Two rows play each game, the first against the second. How much does the first row win by? 20 is about a draw, 40 a big win and 0 a big loss. Wins can go round in a circle: one row can beat a second, the second a third and the third the first. Each row has two weighted sums of its numbers, A and B, taken from their middle values. A row wins by its A times the other's B, less its B times the other's A.
[-0.53 0.80 -0.62 0.21 0.72 -0.34 -0.57 1.00 -0.22 0.68 -0.21 0.88]
[-0.38 -0.10 -0.52 -0.02 0.59 -0.78 -0.16 -0.29 -0.17 0.54 -0.15 0.02] >> 25
[-0.15 0.17 0.01 -0.04 0.10 -0.26 -0.23 0.22 -0.17 0.20 -0.17 -0.06]
[-0.20 0.29 -0.17 0.07 0.06 -0.06 -0.27 0.29 -0.11 0.15 -0.10 0.38] >> 21
[1.12 -1.26 0.99 0.15 -1.11 1.03 1.03 -0.87 0.63 -1.01 0.78 -1.21]
[0.07 0.09 0.01 0.11 0.14 0.22 -0.03 0.39 0.16 0.18 0.04 0.29] >> 11
[-1.71 1.71 -1.83 0.38 1.42 -1.69 -2.06 2.05 -0.70 1.75 -0.79 1.74]
[-0.93 0.90 -0.97 0.19 0.84 -1.00 -1.17 0.88 -0.33 1.12 -0.36 0.97] >> 13
[-1.76 1.76 -1.80 0.43 1.37 -1.75 -2.00 2.04 -0.73 1.74 -0.79 1.74]
[-0.84 0.98 -0.92 0.15 0.91 -0.64 -0.77 1.16 -0.25 0.90 -0.40 1.19] >> 31
[-0.73 0.66 -0.76 0.19 0.69 -0.75 -0.89 0.83 -0.27 0.81 -0.26 0.65]
[-1.15 1.20 -0.95 0.05 0.94 -1.06 -1.11 1.28 -0.57 1.00 -0.76 0.85] >> 25
[-0.72 0.72 -0.66 0.17 0.56 -0.55 -0.81 0.67 -0.43 0.59 -0.46 0.82]
[0.32 -0.38 0.36 -0.10 -0.44 0.24 0.41 -0.03 0.41 -0.44 0.20 0.15] >> 30
[0.21 -0.66 0.08 -0.63 0.52 -0.25 0.76 -1.88 -0.17 0.11 0.04 -0.61]
[2.02 -1.98 1.92 0.05 -1.93 1.83 1.85 -1.46 1.04 -1.87 1.31 -2.01] >> 13
[0.98 -0.84 0.98 -0.05 -1.08 1.15 0.79 -0.77 0.39 -1.02 0.53 -0.80]
[1.78 -1.68 1.87 -0.09 -1.95 1.91 1.62 -1.49 0.70 -1.82 1.15 -1.59] >> 17
[-0.46 0.31 -0.53 0.10 0.31 -0.60 -0.57 0.48 0.03 0.60 -0.08 0.42]
[-1.54 1.48 -1.49 0.32 1.17 -1.34 -1.75 1.84 -0.61 1.51 -0.69 1.49] >> 23
[-0.95 0.83 -0.84 0.05 0.77 -1.02 -1.04 1.24 -0.24 0.83 -0.56 1.33]
[-1.13 1.00 -0.93 0.03 1.00 -1.17 -1.21 1.22 -0.37 0.84 -0.54 1.39] >> 24
[-0.67 0.45 -0.51 -0.16 0.92 -0.81 -0.43 0.23 -0.26 0.59 -0.51 -0.02]
[-1.75 1.97 -1.77 0.39 1.54 -1.48 -2.13 1.88 -1.13 1.61 -0.92 1.95] >> 16
[-0.08 -0.38 -0.31 -0.29 0.46 -0.55 0.17 -0.87 0.08 0.33 -0.04 -0.28]
[-1.11 0.87 -0.95 -0.08 1.13 -1.17 -1.12 0.67 -0.58 0.93 -0.76 0.66] >> 28
[-0.40 0.64 -0.35 0.23 0.06 -0.26 -0.50 0.41 -0.34 0.22 -0.28 0.54]
[-1.65 1.96 -1.55 0.46 1.21 -1.37 -1.76 1.80 -0.94 1.57 -0.76 1.83] >> 21
[1.86 -1.84 1.69 0.02 -1.75 1.72 1.61 -1.49 1.20 -1.69 1.12 -1.87]
[-0.61 0.65 -0.65 0.15 0.36 -0.40 -0.78 0.60 -0.45 0.52 -0.25 0.72] >> 30
[-0.17 -0.14 -0.29 -0.36 0.48 -0.38 0.12 -0.84 -0.25 0.23 -0.29 -0.18]
[-0.17 -0.03 -0.31 -0.30 0.41 -0.34 0.06 -0.73 -0.25 0.18 -0.11 -0.07] >> 17
[0.65 -0.49 0.54 0.06 -0.39 0.71 0.65 0.00 0.43 -0.47 0.45 -0.38]
[1.83 -1.64 1.85 -0.07 -1.84 1.96 1.78 -1.63 0.77 -1.91 1.00 -1.66] >> 30
[0.58 -0.31 0.59 -0.03 -0.79 0.79 0.48 -0.40 0.12 -0.66 0.39 -0.44]
[1.45 -1.40 1.41 -0.12 -1.44 1.49 1.51 -1.34 0.58 -1.55 0.84 -1.37] >> 19
[1.76 -1.66 1.70 -0.17 -1.59 1.78 1.79 -1.64 0.75 -1.82 0.99 -1.56]
[-0.09 0.29 -0.09 0.10 -0.10 0.12 -0.13 0.20 0.00 0.05 0.07 0.14] >> 20
[0.39 -0.30 0.36 0.01 -0.52 0.55 0.34 -0.45 0.12 -0.51 0.17 -0.34]
[-1.21 1.17 -1.29 0.30 1.27 -1.00 -1.18 1.62 -0.44 1.38 -0.62 1.37] >> 22
[-0.49 0.23 -0.59 0.03 0.60 -0.80 -0.47 0.02 -0.23 0.73 -0.32 0.21]
[1.43 -1.46 1.39 0.02 -1.33 1.20 1.29 -1.21 0.84 -1.28 0.87 -1.51] >> 12
[-0.68 0.66 -0.76 0.30 0.53 -0.79 -0.92 0.72 -0.26 0.64 -0.31 0.67]
[1.59 -1.49 1.71 0.03 -1.77 1.82 1.42 -1.33 0.70 -1.63 1.00 -1.41] >> 14
[1.12 -0.80 0.98 0.13 -0.74 1.10 1.01 -0.40 0.59 -0.88 0.66 -0.84]
[0.19 -0.08 0.13 -0.02 -0.35 0.30 0.11 -0.14 -0.08 -0.21 0.16 -0.10] >> 24
[-0.03 -0.47 -0.05 -0.66 0.57 -0.47 0.38 -1.06 0.03 0.09 -0.37 -0.63]
[0.40 -0.26 0.39 0.04 -0.55 0.54 0.40 -0.32 0.07 -0.52 0.24 -0.25] >> 21
[-0.95 0.96 -1.01 0.15 0.78 -0.81 -1.06 0.63 -0.54 0.87 -0.56 0.96]
[1.01 -0.86 0.97 -0.13 -1.07 1.05 0.98 -0.75 0.35 -1.03 0.70 -0.77] >> 17
[-0.36 0.60 -0.45 0.11 0.51 -0.23 -0.35 0.72 -0.07 0.53 -0.11 0.56]
[1.72 -1.55 1.91 -0.20 -1.76 1.78 1.77 -1.27 0.91 -1.77 0.94 -1.89] >> 19
[1.33 -1.02 1.41 0.11 -1.52 1.56 1.26 -1.02 0.48 -1.40 0.85 -1.12]
[-0.06 1.02 0.37 0.93 -1.49 1.09 -0.87 2.53 -0.01 -0.38 0.28 0.96] >> 12
[-0.46 0.42 -0.53 -0.10 0.46 -0.61 -0.24 -0.29 -0.38 0.58 -0.32 0.38]
[-0.58 0.39 -0.44 -0.26 0.85 -0.77 -0.35 -0.04 -0.34 0.54 -0.53 0.03] >> 21
[-0.36 0.52 -0.37 0.22 0.43 -0.07 -0.25 0.71 0.03 0.48 -0.16 0.47]
[-0.38 0.30 -0.16 0.08 0.19 -0.28 -0.37 0.39 -0.17 0.27 -0.36 0.04] >> 9
[-0.22 -0.07 -0.33 -0.24 0.36 -0.38 0.09 -0.70 -0.35 0.18 -0.12 0.07]
[-0.61 0.69 -0.58 0.01 0.31 -0.43 -0.65 0.39 -0.40 0.52 -0.35 0.67] >> 22
[1.16 -0.96 1.12 -0.08 -1.26 1.33 1.15 -0.99 0.43 -1.15 0.69 -0.89]
[-0.96 0.99 -1.02 0.17 1.18 -0.82 -1.02 1.02 -0.44 1.11 -0.61 1.11] >> 19
[-0.72 0.78 -0.75 0.21 0.88 -0.55 -0.81 1.18 -0.25 0.85 -0.39 0.86]
[-0.71 0.99 -0.77 0.22 0.87 -0.50 -0.84 1.08 -0.33 0.83 -0.37 0.98] >> 23
[-0.78 0.64 -0.70 -0.11 0.86 -1.09 -0.70 0.64 -0.26 0.60 -0.49 1.13]
[-0.93 0.90 -1.00 0.01 0.83 -0.91 -1.03 0.64 -0.60 0.84 -0.45 0.94] >> 14
[1.31 -1.16 1.33 -0.01 -1.36 1.36 1.20 -1.01 0.55 -1.38 0.81 -1.09]
[0.34 -0.88 -0.05 -0.37 0.30 -0.34 0.59 -1.55 0.22 0.04 0.09 -0.79] >> 30
[0.17 -0.56 -0.08 -0.53 0.46 -0.28 0.68 -1.72 -0.05 -0.11 0.00 -0.58]
[-0.29 0.37 -0.25 0.11 -0.03 -0.04 -0.40 0.39 -0.29 0.09 -0.12 0.38] >> 24
[-1.13 1.36 -1.16 0.36 1.32 -0.95 -1.26 1.60 -0.47 1.25 -0.73 1.39]
[0.70 -0.74 0.59 0.05 -0.66 0.54 0.61 -0.46 0.50 -0.59 0.56 -0.73] >> 27
[-0.20 -0.23 -0.08 -0.34 0.46 -0.50 0.15 -0.55 -0.13 0.21 -0.35 -0.30]
[0.11 -0.67 -0.02 -0.70 0.69 -0.55 0.59 -1.11 0.03 0.05 -0.24 -0.14] >> 29
[-0.95 0.86 -1.14 0.19 0.96 -1.05 -1.17 0.99 -0.44 1.08 -0.36 0.96]
[1.15 -1.14 1.24 -0.09 -1.06 1.06 1.13 -0.95 0.45 -1.15 0.46 -1.34] >> 19
[1.77 -1.56 1.70 0.03 -2.04 1.93 1.61 -1.34 0.79 -1.72 0.94 -1.57]
[0.14 0.03 0.18 0.11 -0.23 0.32 0.13 -0.12 -0.01 -0.27 0.18 0.01] >> 18
[-0.44 0.45 -0.47 0.17 0.22 -0.29 -0.39 0.36 -0.22 0.31 -0.16 0.64]
[2.08 -2.12 1.93 0.07 -1.98 1.88 1.86 -1.59 1.16 -1.99 1.29 -2.03] >> 22
[1.22 -1.09 1.26 -0.23 -1.11 1.02 1.24 -0.65 0.73 -1.32 0.66 -0.72]
[-0.01 -0.37 -0.13 -0.44 0.42 -0.36 0.34 -1.26 -0.11 0.14 -0.15 -0.30] >> 28
[0.20 -0.08 0.26 -0.08 -0.35 0.38 0.09 -0.32 0.13 -0.29 0.13 -0.12]
[-0.68 0.73 -0.68 -0.05 0.66 -0.63 -0.53 0.14 -0.47 0.59 -0.31 0.60] >> 20
[1.86 -1.71 1.88 -0.21 -2.04 2.01 1.71 -1.51 0.86 -1.95 1.01 -1.58]
[-0.98 0.95 -0.95 0.09 0.70 -0.78 -1.01 0.93 -0.59 0.91 -0.45 1.01] >> 21
[2.01 -1.77 1.98 -0.05 -2.04 2.08 2.00 -1.69 0.91 -2.06 1.15 -1.86]
[0.94 -0.67 0.94 0.04 -1.04 1.05 0.89 -0.92 0.35 -1.07 0.63 -0.78] >> 23
[-0.99 1.04 -1.03 0.25 1.12 -0.78 -1.06 1.30 -0.31 1.08 -0.49 1.11]
[-1.01 0.93 -1.11 0.24 1.04 -1.10 -1.20 0.92 -0.31 1.15 -0.39 0.75] >> 24
[-1.34 1.39 -1.25 0.25 0.94 -0.97 -1.35 1.19 -0.71 1.22 -0.70 1.33]
[1.50 -1.31 1.39 -0.05 -1.35 1.74 1.56 -0.76 0.92 -1.28 0.87 -1.22] >> 30
[-0.51 0.26 -0.40 -0.29 0.66 -0.67 -0.31 0.01 -0.32 0.42 -0.57 -0.01]
[1.03 -0.78 1.08 0.04 -1.24 1.27 0.91 -0.89 0.50 -1.23 0.72 -0.84] >> 19
[1.04 -0.84 1.16 -0.13 -1.05 0.95 1.02 -0.68 0.53 -1.06 0.44 -1.23]
[-0.85 0.81 -0.75 0.01 0.67 -0.92 -0.90 1.02 -0.18 0.70 -0.47 1.19] >> 16
[-0.42 0.64 -0.37 0.02 0.24 -0.20 -0.56 0.46 -0.27 0.38 -0.15 0.46]
[-0.80 0.90 -0.76 0.04 0.60 -0.54 -0.85 0.71 -0.48 0.70 -0.44 0.90] >> 22
[-0.74 0.96 -0.77 0.14 0.39 -0.60 -0.74 0.72 -0.38 0.74 -0.34 0.92]
[1.63 -1.34 1.58 -0.01 -1.71 1.81 1.52 -1.11 0.65 -1.81 1.06 -1.34] >> 25
[1.45 -1.36 1.71 -0.05 -1.63 1.45 1.44 -0.85 0.73 -1.52 0.77 -1.49]
[-1.49 1.54 -1.41 0.12 1.23 -1.22 -1.48 1.18 -0.86 1.43 -0.72 1.40] >> 15
[1.12 -1.05 1.09 -0.07 -1.19 1.26 1.23 -1.17 0.43 -1.21 0.67 -1.06]
[0.91 -0.82 1.07 -0.17 -0.83 0.88 0.98 -0.71 0.41 -0.93 0.32 -1.16] >> 17
[-0.25 0.09 -0.46 -0.12 0.86 -0.44 -0.05 0.07 -0.07 0.50 -0.25 0.31]
[-1.10 1.18 -1.09 0.09 0.78 -0.82 -1.02 0.92 -0.71 0.87 -0.62 1.04] >> 9
[-0.36 0.42 -0.16 -0.05 0.23 -0.30 -0.44 0.53 -0.19 0.31 -0.30 0.10]
[1.70 -1.67 1.89 -0.10 -1.76 1.69 1.78 -1.25 0.88 -1.75 0.87 -1.90] >> 26
[-0.57 0.33 -0.42 -0.20 0.75 -0.73 -0.34 -0.05 -0.30 0.50 -0.49 -0.07]
[0.05 -0.36 -0.14 -0.36 0.45 -0.23 0.24 -1.21 -0.12 -0.01 -0.25 -0.13] >> 16
[0.48 -0.46 0.46 0.15 -0.53 0.30 0.43 -0.18 0.40 -0.42 0.41 -0.43]
[0.90 -0.76 1.00 -0.11 -1.06 0.75 0.88 -0.54 0.45 -0.84 0.31 -1.08] >> 14
[0.74 -0.73 0.57 -0.05 -0.76 0.61 0.46 -0.65 0.49 -0.59 0.52 -0.74]
[-0.16 0.23 -0.10 0.15 -0.13 0.12 -0.23 0.25 -0.11 -0.03 -0.06 0.25] >> 26
[0.28 -0.11 0.30 0.02 -0.42 0.39 0.17 -0.16 0.06 -0.33 0.14 -0.18]
[-0.11 0.22 -0.01 0.05 -0.13 0.06 -0.10 0.10 -0.13 0.03 -0.01 0.09] >> 20
[1.33 -1.37 1.44 0.01 -1.47 1.42 1.33 -0.71 0.66 -1.53 0.63 -1.42]
[-0.73 0.42 -0.53 -0.05 0.78 -0.86 -0.41 0.27 -0.36 0.63 -0.61 0.22] >> 15
[1.83 -1.70 1.84 0.00 -1.85 1.99 1.80 -1.68 0.77 -1.91 1.11 -1.57]
[0.04 -0.24 -0.10 0.14 0.03 -0.11 -0.07 0.04 0.00 0.07 0.00 -0.11] >> 25
[1.18 -1.22 1.15 0.07 -1.28 1.09 1.07 -0.91 0.72 -1.07 0.77 -1.15]
[-1.26 1.14 -1.18 -0.06 1.21 -1.33 -1.10 1.18 -0.44 1.10 -0.75 1.48] >> 14
[-1.27 1.61 -1.32 0.46 1.30 -0.91 -1.42 1.96 -0.51 1.38 -0.64 1.56]
[0.04 -0.14 0.22 -0.06 -0.15 0.06 0.08 0.06 -0.03 -0.12 -0.03 -0.23] >> 14
[-1.07 1.08 -0.77 0.13 0.93 -1.04 -1.05 1.08 -0.45 0.98 -0.70 0.78]
[-0.35 0.56 -0.45 0.05 0.21 -0.27 -0.52 0.41 -0.29 0.26 -0.24 0.58] >> 18
[0.14 0.19 0.46 0.28 -0.62 0.45 -0.20 0.92 0.13 -0.45 0.10 -0.07]
[0.51 -0.53 0.74 -0.14 -0.55 0.47 0.52 -0.35 0.35 -0.63 0.18 -0.72] >> 22
[-1.27 1.51 -1.27 0.17 1.09 -1.03 -1.31 1.23 -0.63 1.21 -0.67 1.45]
[-0.52 0.48 -0.61 0.00 0.59 -0.66 -0.41 -0.03 -0.40 0.55 -0.31 0.58] >> 20
[0.28 -0.20 0.37 0.10 -0.40 0.41 0.22 -0.24 0.12 -0.39 0.18 -0.25]
[1.97 -2.02 2.03 -0.22 -1.87 1.92 1.92 -1.41 1.11 -1.94 1.07 -1.52] >> 18
[-0.90 0.83 -0.81 0.01 0.78 -1.07 -0.92 1.05 -0.27 0.74 -0.56 1.30]
[-0.26 0.37 -0.26 0.16 0.16 -0.17 -0.38 0.30 -0.27 0.14 -0.08 0.37] >> 21
[1.42 -1.18 1.37 0.17 -1.29 1.64 1.39 -0.61 0.76 -1.38 0.80 -1.05]
[1.06 -0.81 0.99 -0.10 -1.16 1.29 0.96 -0.85 0.38 -1.20 0.63 -0.87] >> 26
[1.76 -1.76 1.94 -0.06 -1.86 1.66 1.85 -1.45 0.81 -1.84 0.92 -2.06]
[1.95 -1.74 1.99 -0.14 -1.95 1.76 1.96 -1.14 1.15 -2.01 1.04 -1.34] >> 20
[-0.03 -0.43 -0.32 -0.51 1.09 -0.50 0.64 -1.33 -0.11 0.51 -0.26 -0.29]
[1.17 -1.18 1.25 -0.23 -1.04 1.03 1.23 -0.94 0.62 -1.20 0.49 -1.41] >> 12
[-1.02 0.98 -0.89 0.06 0.99 -1.13 -1.10 1.21 -0.27 0.91 -0.64 1.45]
[0.12 -0.43 -0.15 -0.43 0.87 -0.35 0.42 -1.00 0.18 0.23 -0.17 -0.26] >> 39
[-1.01 1.00 -0.82 -0.06 0.85 -1.02 -1.05 0.98 -0.46 1.14 -0.68 0.55]
[-0.65 0.79 -0.73 0.14 0.44 -0.51 -0.81 0.78 -0.40 0.74 -0.32 0.82] >> 17
[1.81 -1.59 1.91 -0.06 -1.95 2.02 1.63 -1.47 0.81 -1.90 1.11 -1.53]
[-0.99 0.97 -0.99 0.02 0.96 -0.91 -0.98 0.61 -0.63 0.88 -0.57 0.91] >> 24
[1.74 -1.64 1.82 0.04 -1.88 1.88 1.58 -1.36 0.67 -1.83 1.08 -1.44]
[-0.32 0.54 -0.36 0.11 0.13 -0.22 -0.35 0.28 -0.17 0.22 -0.23 0.38] >> 19
[-0.27 -0.44 -0.58 -0.78 1.29 -0.98 0.31 -1.95 -0.41 0.51 -0.46 -0.40]
[0.15 -0.11 0.08 0.40 -0.42 -0.04 -0.13 0.28 0.03 -0.02 0.19 -0.12] >> 24
[-0.13 0.10 0.00 -0.05 -0.04 -0.23 -0.10 0.55 0.02 -0.03 0.06 0.64]
[-1.37 1.54 -1.47 0.30 1.57 -1.21 -1.48 1.70 -0.70 1.53 -0.79 1.60] >> 23
[-1.09 1.12 -0.97 0.02 1.01 -0.99 -1.03 1.05 -0.56 1.02 -0.67 0.69]
[0.24 -0.17 0.26 -0.08 -0.44 0.43 0.20 -0.28 -0.03 -0.38 0.25 -0.19] >> 18
[-0.55 0.72 -0.48 0.08 0.35 -0.30 -0.56 0.52 -0.37 0.45 -0.25 0.59]
[-0.75 0.94 -0.83 0.12 0.52 -0.60 -0.87 0.64 -0.42 0.66 -0.33 0.88] >> 19
[0.13 0.09 0.13 -0.05 -0.32 0.32 0.04 -0.10 -0.05 -0.26 0.08 -0.06]
[1.32 -1.28 1.51 -0.11 -1.21 1.23 1.38 -1.00 0.55 -1.36 0.58 -1.42] >> 21
[-0.07 -0.51 -0.06 -0.56 0.78 -0.61 0.51 -1.28 -0.11 0.24 -0.32 -0.80]
[-1.04 1.21 -1.00 0.10 0.78 -0.84 -1.11 0.84 -0.59 0.94 -0.48 1.09] >> 20
[-1.04 1.13 -0.74 0.14 0.72 -0.87 -1.05 1.32 -0.47 0.96 -0.72 0.91]
[-0.65 0.57 -0.63 -0.02 0.55 -0.52 -0.44 0.02 -0.46 0.52 -0.43 0.56] >> 14
[-0.17 0.46 -0.17 0.11 -0.03 -0.08 -0.36 0.20 -0.28 0.04 0.00 0.32]
[-1.04 1.25 -1.23 0.21 1.18 -0.94 -1.19 1.62 -0.40 1.18 -0.61 1.34] >> 18
[0.87 -0.92 0.68 0.13 -0.92 0.70 0.72 -0.51 0.54 -0.69 0.58 -0.85]
[-0.49 0.32 -0.61 -0.19 0.57 -0.57 -0.40 -0.16 -0.38 0.52 -0.28 0.38] >> 23
[-0.93 0.79 -1.06 0.17 0.81 -1.05 -0.95 0.81 -0.38 1.04 -0.45 0.77]
[1.55 -1.58 1.60 -0.22 -1.40 1.25 1.57 -1.12 0.90 -1.54 0.79 -1.08] >> 27
[1.68 -1.52 1.51 0.02 -1.35 1.80 1.62 -1.01 0.89 -1.55 0.96 -1.26]
[0.05 -0.46 -0.16 -0.49 0.48 -0.26 0.39 -1.35 -0.20 0.02 -0.06 -0.44] >> 37
[1.63 -1.45 1.67 -0.11 -1.82 1.84 1.63 -1.39 0.77 -1.75 0.89 -1.41]
[-0.48 0.47 -0.32 0.08 0.37 -0.55 -0.48 0.81 -0.11 0.38 -0.30 0.85] >> 16
[-0.27 0.30 -0.32 0.19 0.12 -0.07 -0.33 0.26 -0.27 0.28 -0.03 0.29]
[1.04 -0.87 1.02 0.05 -0.81 1.14 1.08 -0.49 0.60 -0.90 0.69 -0.79] >> 12
[-0.91 0.95 -0.97 0.11 0.79 -0.86 -1.02 0.76 -0.57 0.88 -0.51 1.09]
[2.08 -1.82 2.04 -0.03 -1.77 2.21 2.08 -1.33 1.09 -1.96 1.24 -1.77] >> 20
[-0.30 0.25 -0.36 -0.13 0.48 -0.43 -0.20 -0.55 -0.31 0.35 -0.19 0.14]
[-1.34 1.12 -1.10 0.03 1.17 -1.34 -1.32 0.98 -0.67 1.22 -0.77 0.75] >> 31
